Rows are one point carried round by a steady rotation, each followed by how many ticks it has turned.
The counts run from 0 to 221.
[136 163  99 184 170 108 103 149 181 144 162 120 150 155  90 146 151 130
 137 154  91 121 129 165 112 137 126 125 138 143 136 127 121 125 197 100
 128  78 125 126 156 152 157 137 134  93 127 177  97 117 144 138 184 104
 140 137  91 107] | 132
[145 173 130 174 198 149  88 179 160 132 174 113 150 170 109 144 146 126
 160 129 112 109 131 143  91 108 143 112 109 156 161  82 140  99 157 138
 104 111 138 101 115 149 153 139 126 103 151 181 119 113 135 144 129  98
  86  99 142 146] | 65
[138 180 131 156 181 106  75 126 190 144 140 120 146 166  84 159 133 120
 121 122  94 142 141 149 133 132 135 103 117 147 142 106 120  94 159 139
 162 100 105 126 158 151 125 140 118 110 111 181 127 117 127 111 164  87
  79 147 143 117] | 165
[168 176 148 186 171 132  83 131 184 135 154 132 153 143 123 151 157 117
 128 126  94 123 177 150 112 114 117 129 125 157 132  95 119 106 187  97
 116  75 143 134 135 148 169 138 125 118 116 162 116 132 123 133 159  89
 159 108 139 110] | 42
[159 177 171 152 151 133  89 152 155 122 179  90 117 140 113 115 138 129
 162 146 127 143 148 143 122  96 114 105 126 162 147  61 132  82 156 105
 123  98 120  96 125 156 175 138 137  97 103 175 116 102 124 137 126 120
  81 134 119 117] | 185
[151 166 139 163 152 138  76 159 175 135 163  93 159 157 107 140 148 116
 138 164  89 138 128 172 124 146 143 108 123 125 142  96 131 114 167 128
 143  69 122 128 140 160 125 139 127  84 115 183 104  94 143 131 153 115
  92 130  85 122] | 179
[150 173 135 138 193 129 118 169 168 122 159 114 144 147  97 150 142 126
 146 122 125 111 147 167  77 129 119 127 125 143 153  74 141 131 143 124
 131 102 111 104 141 149 157 140 156  77 121 198 106 109 115 146 127  97
  74 116 129 135] | 72
[155 165 132 168 184 114  74 160 173 156 171  90 126 184  81 143 139 149
 136 134 105 120  99 155 121 121 142 119 120 160 161 111 136  80 144 135
 140 113 122 105 134 141 139 148 102 103 135 178 120 115 153 143 149 103
  99 126 144 132] | 66
[168 185 140 149 179 138 123 164 172 133 153 103 140 135 110 130 153 122
 179 134 119 133 146 152 105 114 120 100 112 132 159  76 136 109 150 131
 124  99 114 105 138 160 150 121 158  96 120 201 124  98 108 133 136 109
  65 138 113 137] | 174
[149 190 136 152 176  92  89 140 174 149 177 117 163 169  90 134 143 141
 140 133 104 115 124 114 150 117 106 110 114 146 136 102 138  83 163 129
 155 107 132 132 123 160 141 137 107  86 147 197 119 126 130 118 163  94
 103 128 161 140] | 55
[100 177 128 152 216 125  94 138 162 124 148 135 153 139 104 157 144 113
 147 132 114 157 156 145  99 110 109 104 118 145 124 110 117 111 185  97
 109  78 104 121 138 135 142 130 155  77 108 160 124 103 125 129 142 101
  76 119 104 125] | 13
[114 168 133 144 197  91  87 117 180 154 156 121 136 151  85 150 144 141
 134 135 109 156 125 133 141 127 109 108 127 153 132 122 132  85 173 101
 140  95  95 120 160 132 133 142 129  72 113 171 119 107 136 128 162 110
  83 142 109 113] | 12
[132 187 133 184 183 128  85 123 163 125 171 130 156 150 116 150 157 102
 137 135 113 118 174 132  88 102 104 117 138 164 140  94 143 104 174 114
 113  97 130 117 123 147 176 149 127 116 128 172 123 142 113 142 156  88
 137 101 140 121] | 148
[115 183 147 136 155 105  85 137 180 127 175  93 146 130  94 123 132 141
 134 152 106 122 124 132 166 124  95  90 113 137 118  77 125  85 185 100
 127  94 110 132 148 135 151 145 126  78 118 160  95 115 144 126 154 111
  81 133 131 122] | 197
[132 152 139 163 195 116  80 144 173 158 166 122 118 173  89 149 158 145
 122 142  94 141 129 160 136 121 154 128 130 154 130 116 100  87 169 106
 120  90 127 109 154 126 140 141 113  98 127 164  95 107 163 138 172 108
 116 148 119 105] | 121
[135 174 123 176 197 134  95 148 180 131 171 113 154 175 111 132 149 116
 159 136 110  91 145 122 114 116 133  96 114 164 162  88 141  95 157 133
 108 120 142 117 118 150 158 139 121 110 141 169 129 134 113 146 147  82
  92 107 148 129] | 156
[113 155 138 149 230 131 109 139 172 120 150  96 156 145 112 153 146 124
 147 125 116 131 171 148 107 104 114 115 119 168 139  94 123  90 176  88
  91  92 122 116 140 119 150 138 144 100 139 139 119 112 129 162 136 110
  82 102 125 118] | 108
[109 144 125 161 200 132  89 164 174 136 184 125 136 173 108 122 156 131
 161 164 103 116 130 146 126 117 149  82 111 143 139  94 111  93 179 123
  93 102 136 106 132 129 147 137 133  88 136 157 116 100 131 146 143 100
  81 112 104 126] | 18
[116 192 120 169 180 110  99 125 196 127 155  95 151 149 108 155 120 132
 116 113 109 128 139 146 131 111 100 110 136 152 157 119 143  80 174 104
 149 123 112 121 147 144 151 140 116 100 133 181 133 124 153 136 172 108
  87 128 156 112] | 154
[131 167 148 156 199 136  82 155 161 131 179 109 147 127 112 116 161 134
 161 141 109 114 156 136 116 104 123 106 107 162 135  91 133  85 174 100
  83  94 128 125 125 120 167 149 128 116 137 140 116 123 126 159 135  98
 113  96 140 139] | 203
[127 164 127 165 187 120  63 133 181 157 174 120 116 166 100 130 149 157
 141 158  95 148 121 145 149 114 142  92 117 149 136 116 106  74 179 112
 117  98 122 107 149 125 150 140 116 104 125 157 123 112 149 129 157 104
  98 147 107 123] | 19
[136 169 113 190 166 113  93 128 183 130 162 111 144 160 102 163 142 118
 113 134  92 119 142 167 116 125 119 127 145 150 143 116 118 112 196  89
 119  85 132 119 147 148 159 136 127  93 115 159 104 120 149 139 177 112
 136 131 107  88] | 136
[125 170 152 168 188 145  71 138 165 119 169 103 140 126 114 139 147 128
 139 134 114 120 172 149 106  96 112 110 118 166 138  89 122  87 176  94
  91  84 126 126 122 122 169 152 135 105 118 140 113 116 134 160 128 100
 112  95 135 120] | 199
[133 167 133 163 190 117 103 146 190 151 174 113 162 173  99 124 147 119
 161 144 105  93 127 130 117 133 144  98 114 152 161  94 139 102 145 140
 119 119 120 122 138 152 150 147 120  99 151 185 133 124 105 150 153  90
  98 104 132 138] | 160
[141 172 123 161 177 114  74 124 194 144 156 155 123 136  86 140 150 136
 136 143  89 144 147 156 130 124 144 107 123 137 121 102  97 107 187  98
 124  85 109 120 168 137 156 137 130 103  92 164 115 112 118 120 165  88
 120 135 113 113] | 27
[131 166 140 145 201 133 118 156 182 139 176 130 119 139 120 114 175 147
 171 143 121 115 144 162 108 113 112 117 142 129 149  99 120 108 171 100
 105 104 117 107 145 129 159 160 159  77 132 190 100  90 124 154 138 112
 105 125  97 125] | 25
[162 192 165 149 160 132 110 149 155 114 167 100 128 119 102 114 155 132
 173 139 124 140 140 152 115 108 115 110 106 147 147  62 126 112 155 130
 126  97 103 106 128 166 183 129 135 111 112 188 104 120 118 145 136  94
  77 140 112 136] | 83
[129 151 146 150 207  98  97 133 168 157 176  89 137 162  86 120 155 123
 175 151 117 127 133 115 128 121 118  99 118 181 153  97 143  73 147 110
  99 104 127 105 126 129 152 139 132  84 137 166 127 117 117 155 149 102
  91 118 120 127] | 7
[145 166 151 146 163 123 117 163 178 122 177  76 139 142 114 128 141 129
 149 149 119 121 133 161 128 125 108 109 133 133 152  74 135  95 160 110
 134  94 120 104 140 161 138 141 144  68 116 196 102  87 149 139 142 134
  79 138  97 107] | 182
[159 177 134 172 157 136  65 140 168 121 155 100 132 147  78 156 128 120
 123 136  98 147 135 171 118 120 145 112 100 160 149  92 114 108 171 124
 138  81 103 103 158 153 157 123 123 126  91 163 114 123 135 135 144  88
  88 138 127 122] | 78
[127 176 127 162 160 122 118 149 174 131 183 108 137 158 122 136 159 130
 133 148 115 112 128 164 124 108 108 135 145 136 144  95 129 105 185 101
 129 103 137 114 134 150 158 138 133  76 145 202  86 108 167 137 176 130
 128 147 106  95] | 135
[138 203 129 163 190 106  85 141 169 134 142 126 169 139 108 164 139 137
 119 106 107 147 149 136 108  98  98 123 123 135 128 123 136  92 176 107
 162  92 124 132 130 159 139 135 117  91 143 192 122 120 154 118 168 106
 102 117 157 138] | 56
[180 182 136 170 156 122  82 134 173 126 143  95 140 123  75 137 135 120
 147 126  99 147 141 160 114 117 142 112 107 164 155  91 120 115 171 114
 129  80  97 107 155 156 181 127 136 126  86 161 125 128 112 143 144  89
  97 131 120 125] | 82
[130 178 139 144 232 119 106 144 156 128 139 143 143 125 101 141 169 140
 156 122 110 158 161 141 105  94 121 120 110 144 122 104 110 112 181  98
 116  76 119 121 145 132 155 130 147 104 132 169 116 117 125 128 153  91
  81 125 116 137] | 115
[115 144 143 150 198 112  56 138 167 157 183 120 126 180  97 129 157 139
 138 161 107 140 128 142 138 124 136  98 126 152 137 105 116  71 156 120
 122  95 115 111 141 116 135 150 118  90 129 162 109 102 146 138 153 111
  98 135 119 107] | 15
[140 165 174 146 166 118  95 122 167 124 174  61 132 137 103 120 144 112
 158 141 122 118 147 135 136 105 112 112 118 188 147  68 137  81 153  98
 110  98 108 104 133 134 188 144 135 115 106 161 108 128 120 162 136 106
  97 130 137 115] | 94
[137 171 146 155 215 136 107 152 181 134 157 110 148 165 115 152 158 110
 148 120 121 111 161 153  82 125 118 120 135 148 168  94 148 105 140 127
 124 113 117 118 133 149 143 154 138 101 137 199 122 107 115 151 131 102
  88  94 133 135] | 163
[142 170 136 161 205 139  89 159 161 129 175 121 152 170 116 157 144 114
 131 120 120 111 160 150  75 106 117 122 124 156 148  81 135  94 155 121
 116 105 144 110 124 144 147 141 126  88 145 172 119 112 133 145 128 100
  95  96 158 132] | 61
[146 165 122 181 157 118  81 148 172 129 142  73 162 121  94 141 124 121
 139 140  91 144 133 161 126 128 119 104 121 146 154 119 132  99 191  89
 120  78 123 125 143 146 151 138 133  95  83 151 125 108 136 145 144 110
 102 113  91 116] | 187
[140 147 130 159 195 105 105 166 192 137 172 102 150 163  81 130 152 144
 152 150  91  94 128 155 153 134 160 107  98 144 133 100 115 102 174 125
 105 104 137 121 154 124 142 141 123 104 147 152 100 109 142 158 159 102
  99 124 142 115] | 215
[143 182 147 154 165 141 117 142 185 113 173 142 115 138 124 116 162 141
 158 129 107 113 161 151 134  97 119 101 119 132 123  65 103 114 176 101
 104 105 123 104 143 144 188 131 152  92 126 189 110 103 123 121 151 105
 100 140 128 110] | 32
[143 181 136 164 166 114 110 139 188 129 164  87 152 158 125 140 130 144
 127 117 106 111 135 145 147 101  91 120 137 140 143 113 140  77 181  94
 142 111 140 124 141 158 154 137 115  82 144 188 117 115 162 131 172 124
 107 138 157 101] | 48
[128 183 134 141 195  92  89 130 186 141 152 104 143 111  86 135 133 162
 128 123 107 139 132 141 147 115 101 116 112 133 123 129 125  83 186  82
 134  94 102 145 158 125 149 151 131  94 131 162 118 116 143 144 158  99
  80 121 138 131] | 205
[136 173 160 179 160 139  69 126 159 117 151  74 152 132 110 149 150 103
 131 138  99 149 168 155 113  97 117 112 117 175 152  90 125  97 179  96
 109  72 116 110 133 135 167 144 124 126 101 140 113 131 132 157 140 106
 109 110 127 114] | 93
[125 181 147 160 169 118  86 121 180 141 179 111 138 186 110 133 139 128
 127 134 116 106 138 128 137 110 118 101 132 168 154  92 138  74 156 132
 130 127 125 117 129 146 162 149 109 102 150 186 117 127 144 134 160  96
 105 136 160 119] | 153
[127 173 133 157 200 125  79 126 167 144 150 138 109 129  98 145 148 154
 145 120 112 165 139 151 112  94 117 111 126 148 133 122 108  83 183  80
 124 101 102 100 150 121 174 131 144  97 108 169 130 105 141 130 142 111
  82 140 120 122] | 20
